In the data rows, 128 means zero.
Some points, each followed by its number:
254 0 222 119 53 159 105 165 178 134 59 74 131 174 155 153 73 91 153 153 150 188 70 145 127 148 141 139 85 90 109 115 0
148 112 170 128 93 56 124 71 81 194 173 145 111 116 28 110 146 169 175 93 88 86 122 114 81 151 136 148 107 159 145 121 1
127 172 131 255 205 255 215 139 255 179 144 197 187 151 164 142 132 68 116 74 200 144 154 158 93 129 200 111 116 55 110 145 2
118 106 139 115 71 185 142 39 176 189 50 87 98 172 108 151 77 146 133 104 139 79 149 113 108 127 115 131 155 166 131 171 3
144 51 194 81 174 133 37 211 85 236 123 190 106 94 130 135 60 140 178 155 124 84 124 139 125 191 89 220 119 206 129 173 4
65 125 108 180 103 119 98 80 127 117 67 55 184 93 120 124 107 133 118 192 156 123 109 189 119 138 129 108 151 132 132 80 5
147 108 76 218 2 104 215 78 146 102 170 114 34 192 41 201 142 214 118 56 145 33 189 78 174 30 52 60 210 73 119 133 6
106 166 104 106 152 147 175 159 161 140 85 116 151 111 132 181 118 147 150 168 82 146 171 109 116 128 112 95 118 110 163 162 7
76 122 150 105 97 94 129 111 96 111 124 115 191 118 55 42 161 72 160 122 130 127 61 174 84 112 160 168 138 129 137 131 8
145 107 75 118 72 94 146 119 132 148 127 104 158 125 38 145 143 124 152 80 100 78 177 101 114 144 160 127 138 144 149 102 9
96 140 86 115 129 79 125 194 153 160 140 74 143 154 164 124 95 82 118 156 68 99 99 103 146 162 135 158 146 140 162 92 10
1 87 67 173 91 105 153 76 85 114 170 93 183 157 59 111 95 116 66 143 131 90 130 171 119 154 122 111 165 164 72 125 11
96 128 102 189 85 88 136 184 151 131 221 117 101 92 218 123 139 109 97 45 142 90 84 81 153 155 40 140 156 151 157 96 12
247 167 121 38 0 46 70 28 202 0 149 140 106 143 45 152 101 78 158 110 130 165 166 160 93 149 106 82 132 110 88 118 13
46 176 141 108 140 188 107 167 148 159 198 99 123 161 121 110 171 156 116 131 113 157 148 169 174 150 123 100 80 141 136 114 14
65 149 170 168 165 116 13 183 129 131 107 222 105 125 195 131 193 136 124 238 157 89 56 109 162 192 73 180 97 215 140 144 15
110 190 212 133 217 67 255 177 147 116 117 113 128 187 40 202 95 157 157 113 114 142 187 131 128 157 84 95 132 125 168 167 16
125 112 75 79 34 94 220 56 115 136 108 119 100 134 37 200 92 118 72 60 101 115 113 99 131 117 151 95 172 97 126 141 17
115 150 59 142 87 108 191 121 115 84 113 101 152 156 90 86 145 106 113 107 145 158 110 150 151 104 99 74 168 64 149 110 18
106 47 29 106 255 132 211 45 30 94 156 151 187 186 62 173 195 76 153 178 131 136 123 140 153 191 164 120 142 141 149 147 19
94 133 99 97 137 227 89 182 121 162 117 151 60 187 147 158 122 155 122 117 100 111 150 105 159 96 103 111 118 140 73 104 20
148 128 83 133 134 82 143 174 137 141 134 113 112 113 120 146 138 131 157 128 137 100 143 115 132 108 119 143 127 88 121 125 21
97 143 90 199 120 97 20 140 102 101 110 178 111 102 158 135 180 164 142 165 124 135 132 143 169 116 99 138 122 143 117 134 22
130 115 103 105 80 134 132 178 144 137 85 95 108 120 122 81 153 190 161 126 83 138 93 93 140 135 133 189 119 114 121 144 23
255 113 0 163 169 54 144 255 115 89 86 62 142 126 44 176 157 180 184 137 96 112 183 171 150 161 152 63 172 140 156 138 24
95 135 141 170 149 90 64 133 132 130 165 110 148 114 190 111 127 67 142 101 151 129 89 98 127 137 138 151 122 112 162 118 25
46 70 91 137 94 126 158 141 88 172 129 143 82 166 127 156 105 169 125 132 126 77 149 151 68 126 90 105 73 115 63 180 26
69 139 123 199 134 90 138 155 112 150 158 135 110 112 186 124 109 61 64 91 69 64 88 128 162 133 109 141 155 169 120 106 27
109 63 50 162 255 106 93 198 58 133 198 211 108 160 189 95 96 68 84 119 127 124 113 113 113 138 130 158 133 187 152 124 28
121 145 118 73 134 94 132 101 118 125 138 101 141 77 135 118 111 109 180 138 138 217 81 114 126 184 129 170 170 104 190 99 29
142 116 103 135 136 98 157 138 140 188 96 116 70 110 146 138 121 151 161 147 178 146 122 142 110 98 127 156 123 93 125 150 30
73 179 154 166 131 224 85 66 189 135 115 2 171 196 121 152 129 80 151 106 160 164 120 104 85 197 193 155 129 184 121 79 31
255 255 47 161 187 0 111 159 88 192 90 31 181 192 98 183 110 66 102 189 32 172 116 62 134 120 191 69 130 82 120 54 32
159 166 166 34 129 50 175 91 188 122 87 117 86 63 213 99 171 135 124 91 139 100 124 71 204 130 150 191 151 134 139 89 33
63 163 134 99 46 39 174 103 107 95 141 173 165 103 92 159 90 92 62 54 116 148 104 159 173 67 146 129 151 143 148 17 34
255 255 140 37 189 255 164 5 109 79 140 21 229 66 56 58 65 133 215 113 179 161 96 135 97 113 147 85 151 69 171 157 35
105 177 185 196 182 174 177 126 255 156 25 173 148 124 158 192 162 105 187 166 71 191 82 118 64 87 146 177 149 147 128 166 36
255 255 221 89 9 237 153 134 154 145 123 154 91 97 225 130 138 148 164 161 146 139 164 151 134 203 111 175 166 184 171 95 37
151 174 53 56 64 76 142 18 152 118 125 27 152 158 19 140 107 127 151 84 153 145 127 110 131 78 125 134 147 96 116 129 38
100 162 141 81 181 215 71 145 130 98 129 78 96 130 117 127 122 81 165 108 96 171 127 170 90 140 179 90 171 101 137 115 39
150 15 43 142 243 108 107 171 161 125 97 143 152 193 140 85 15 156 181 148 128 145 182 137 98 179 163 80 65 115 148 158 40
255 0 202 161 63 255 167 130 137 67 57 81 131 187 100 181 138 165 131 55 94 80 117 157 77 135 141 152 139 105 135 146 41
66 154 149 128 161 106 126 152 173 138 125 120 146 128 213 91 117 125 141 107 134 130 90 131 132 164 159 113 94 138 112 149 42
82 143 216 13 201 173 21 250 85 38 184 171 231 84 159 197 144 103 97 127 59 81 236 107 172 86 72 160 170 85 180 108 43
40 154 127 67 164 142 142 215 172 233 61 174 82 127 150 240 94 118 131 255 112 78 167 165 122 190 83 143 144 210 119 182 44
75 77 139 156 62 145 169 208 50 151 107 136 60 134 98 140 212 79 110 149 101 108 138 196 124 133 192 102 127 173 67 161 45
83 150 188 73 158 94 141 169 96 143 151 216 91 67 158 31 152 113 132 105 142 141 87 133 146 145 157 205 107 97 135 96 46
99 122 34 225 31 0 182 102 137 79 227 90 214 108 81 95 209 119 114 0 121 204 84 128 170 109 108 67 233 91 157 40 47
113 165 44 159 114 148 144 220 220 151 101 171 98 134 150 162 197 166 144 157 146 124 174 113 167 136 50 102 98 94 123 103 48
106 110 97 139 124 77 177 134 131 161 123 145 131 141 112 181 94 108 114 120 115 64 127 98 137 80 136 156 169 139 105 149 49
78 108 90 124 113 222 172 115 177 177 70 159 130 146 76 128 115 88 68 182 164 149 149 150 86 174 94 125 163 111 129 149 50
191 0 212 125 24 149 155 206 126 109 127 116 125 78 173 159 145 157 139 208 159 177 120 49 159 168 48 147 105 174 150 110 51
105 32 163 177 44 137 155 107 111 84 130 127 158 109 134 70 110 95 138 169 127 158 152 137 134 89 147 122 125 124 112 146 52
91 128 116 131 103 106 163 129 157 52 152 175 174 83 135 92 147 105 117 96 175 128 126 113 202 89 83 124 141 169 134 66 53
93 137 80 100 121 125 169 98 110 162 126 61 97 126 162 153 132 125 113 141 95 156 140 131 111 121 120 106 87 95 146 112 54
51 202 243 255 242 255 0 112 250 111 129 189 90 48 109 53 151 78 67 105 76 157 88 118 189 106 149 192 73 151 183 97 55
80 128 225 71 88 210 98 212 82 168 167 145 139 102 169 104 123 123 125 214 76 145 125 158 144 169 131 165 120 196 113 138 56
140 138 80 91 53 128 174 171 162 65 140 161 142 96 109 139 107 159 106 112 107 92 127 48 171 146 90 107 152 83 156 95 57
61 112 76 122 93 135 112 96 147 64 176 48 195 200 110 106 126 138 115 130 105 175 169 161 116 127 118 105 129 120 99 104 58
73 89 151 120 170 129 88 72 0 152 122 115 78 203 117 94 106 88 145 171 151 166 100 158 49 96 184 148 73 175 74 229 59
143 153 32 95 121 204 196 80 180 82 182 70 109 73 105 141 255 202 132 195 114 155 118 141 136 108 65 120 135 138 98 133 60
255 26 217 33 194 10 46 47 131 255 47 60 159 139 127 123 215 134 74 113 139 183 82 108 134 128 136 131 154 119 143 105 61
245 120 142 184 0 75 136 100 133 99 162 134 172 169 94 84 153 176 73 175 131 143 104 135 115 42 160 107 154 152 93 132 62
New points follow, each followed by the number of its nearest point above.
56 201 0 192 102 100 181 130 196 137 160 75 205 171 71 92 162 27 115 152 68 173 122 138 150 77 186 100 170 64 104 36 18
52 137 162 79 148 97 104 192 117 161 115 168 126 93 185 146 116 67 130 186 178 188 86 148 153 190 143 163 122 157 117 141 42
189 52 255 57 255 7 83 59 170 218 141 123 241 136 89 107 146 130 184 63 122 197 146 164 180 90 116 147 121 162 129 150 61
75 128 102 87 101 86 147 174 120 45 172 255 96 111 118 143 108 150 101 148 91 146 135 132 151 182 137 137 104 121 119 155 57
150 255 255 163 255 25 216 255 153 111 77 165 90 126 94 124 153 186 118 181 169 161 117 100 137 174 70 135 101 143 131 148 16
174 0 255 87 35 178 143 128 135 221 148 119 137 73 204 167 59 127 169 132 170 126 114 117 131 188 64 158 88 139 168 69 51
149 176 168 113 117 232 14 251 156 119 161 153 139 62 186 108 153 144 79 99 147 61 104 110 108 120 119 111 146 115 89 111 20
203 37 222 121 50 140 164 157 97 164 97 187 175 60 119 129 143 119 161 67 105 130 189 93 168 80 169 149 127 103 128 100 52
113 155 101 172 98 113 112 99 156 109 116 29 190 107 149 101 117 100 176 144 137 149 92 114 114 142 107 100 176 127 152 39 5
89 151 117 84 141 50 143 123 117 135 159 88 168 60 92 123 144 122 143 120 152 127 144 165 86 101 124 115 128 89 175 104 21
255 46 162 88 182 0 14 53 228 255 59 112 150 174 125 94 181 111 127 100 158 152 84 115 152 53 152 100 167 46 90 102 61
57 127 77 221 61 100 192 112 193 104 114 103 144 130 166 173 94 150 60 65 158 40 117 108 158 81 118 95 140 123 113 125 49
68 84 126 174 97 174 159 117 102 138 109 139 136 148 84 114 154 130 129 171 170 168 151 143 105 93 120 115 106 136 85 138 52
189 47 218 224 0 119 158 92 108 98 181 82 193 58 131 71 107 71 139 40 136 100 121 107 165 99 206 133 174 111 158 84 52
108 71 73 139 68 142 181 153 92 156 88 156 118 206 130 161 117 157 136 188 142 141 208 178 157 79 130 116 107 140 59 179 26
74 142 109 129 131 86 115 63 152 133 150 96 151 147 133 131 79 86 162 97 154 74 100 144 116 150 187 142 137 68 131 124 25
127 107 48 67 215 255 255 59 23 76 0 120 68 158 237 90 137 125 160 98 143 152 133 108 121 165 113 175 89 129 81 104 54
49 146 125 109 197 194 110 151 155 188 84 150 116 129 152 99 139 77 168 168 156 149 142 181 91 217 172 197 50 108 71 167 42
105 183 172 37 219 214 62 130 111 85 102 113 62 179 112 151 109 92 181 83 101 132 133 166 128 89 206 110 118 76 159 148 39
85 153 47 169 122 236 196 132 161 157 76 201 157 155 133 80 91 125 84 76 89 64 156 176 114 134 72 74 109 71 117 140 50
109 95 126 114 41 135 128 115 141 101 136 9 216 175 76 132 173 168 137 156 143 137 92 135 77 146 108 95 136 152 97 113 58
91 128 186 78 98 96 91 201 111 57 138 230 132 57 162 104 155 121 99 107 130 127 47 102 149 170 151 166 111 172 154 98 46
128 48 222 121 8 97 140 123 171 121 161 113 180 134 141 107 83 105 142 102 164 213 120 155 165 126 157 176 127 122 187 105 52
113 175 227 192 193 38 179 174 103 87 205 129 44 75 156 91 107 122 138 98 166 95 86 108 178 101 141 221 105 139 92 108 46
164 104 126 100 96 135 210 194 59 155 64 185 74 123 108 147 196 135 112 105 163 211 167 151 114 92 160 130 169 95 156 135 30
94 52 76 57 90 120 199 111 78 112 79 175 151 157 5 181 97 184 109 111 161 57 172 146 72 119 94 64 118 95 77 192 26
70 147 183 30 209 255 8 157 99 158 109 136 28 220 131 152 90 150 115 160 104 93 181 153 113 188 112 138 103 164 136 186 20
109 119 198 12 196 236 32 146 113 89 77 125 177 133 73 95 90 118 146 86 116 109 138 129 149 109 197 169 122 155 100 134 39
108 80 112 163 118 101 58 163 80 161 93 188 129 110 161 108 127 150 115 171 139 88 130 90 145 87 66 156 129 211 111 141 22
143 190 204 0 217 210 26 187 64 106 100 139 185 98 76 58 123 111 145 159 154 214 92 131 39 154 227 106 89 112 146 196 39
130 235 255 159 255 79 181 232 96 122 179 164 25 80 177 106 63 111 152 174 144 102 116 74 152 210 139 213 123 183 138 134 46
255 255 0 229 172 83 136 185 20 84 178 36 174 113 101 184 98 72 100 52 144 131 151 192 123 52 117 145 88 133 65 112 21
91 136 150 134 124 117 13 77 136 144 66 164 113 127 182 116 136 167 152 156 140 106 97 149 105 130 144 171 96 132 142 141 22
74 112 35 181 144 157 63 143 102 188 25 119 104 145 101 187 113 186 111 184 127 134 188 177 121 154 95 78 82 173 94 193 26
75 161 160 86 157 115 105 113 183 118 182 73 81 63 175 108 151 117 135 172 171 154 29 124 127 184 109 156 145 128 201 87 29
76 118 75 255 98 200 11 35 155 100 72 104 166 56 99 119 82 168 113 68 122 140 176 119 113 143 184 127 167 129 132 103 5
111 125 94 191 96 66 72 64 106 127 77 114 150 118 131 136 128 122 133 177 172 48 111 127 122 122 108 135 148 148 126 108 5
75 154 116 131 122 102 156 122 138 137 123 102 168 117 130 144 117 99 152 146 124 113 184 147 135 108 88 80 142 143 169 118 7
126 128 79 179 46 118 181 151 129 170 170 120 62 142 118 218 116 105 87 107 120 80 134 110 154 75 90 83 172 111 76 99 49
67 164 125 183 127 118 90 130 158 112 151 55 191 73 191 87 119 105 160 132 127 157 104 107 143 156 144 112 138 110 162 27 25
112 107 104 147 93 164 182 142 136 176 100 129 58 157 124 185 108 173 127 180 121 88 156 132 115 125 80 100 103 135 88 153 26
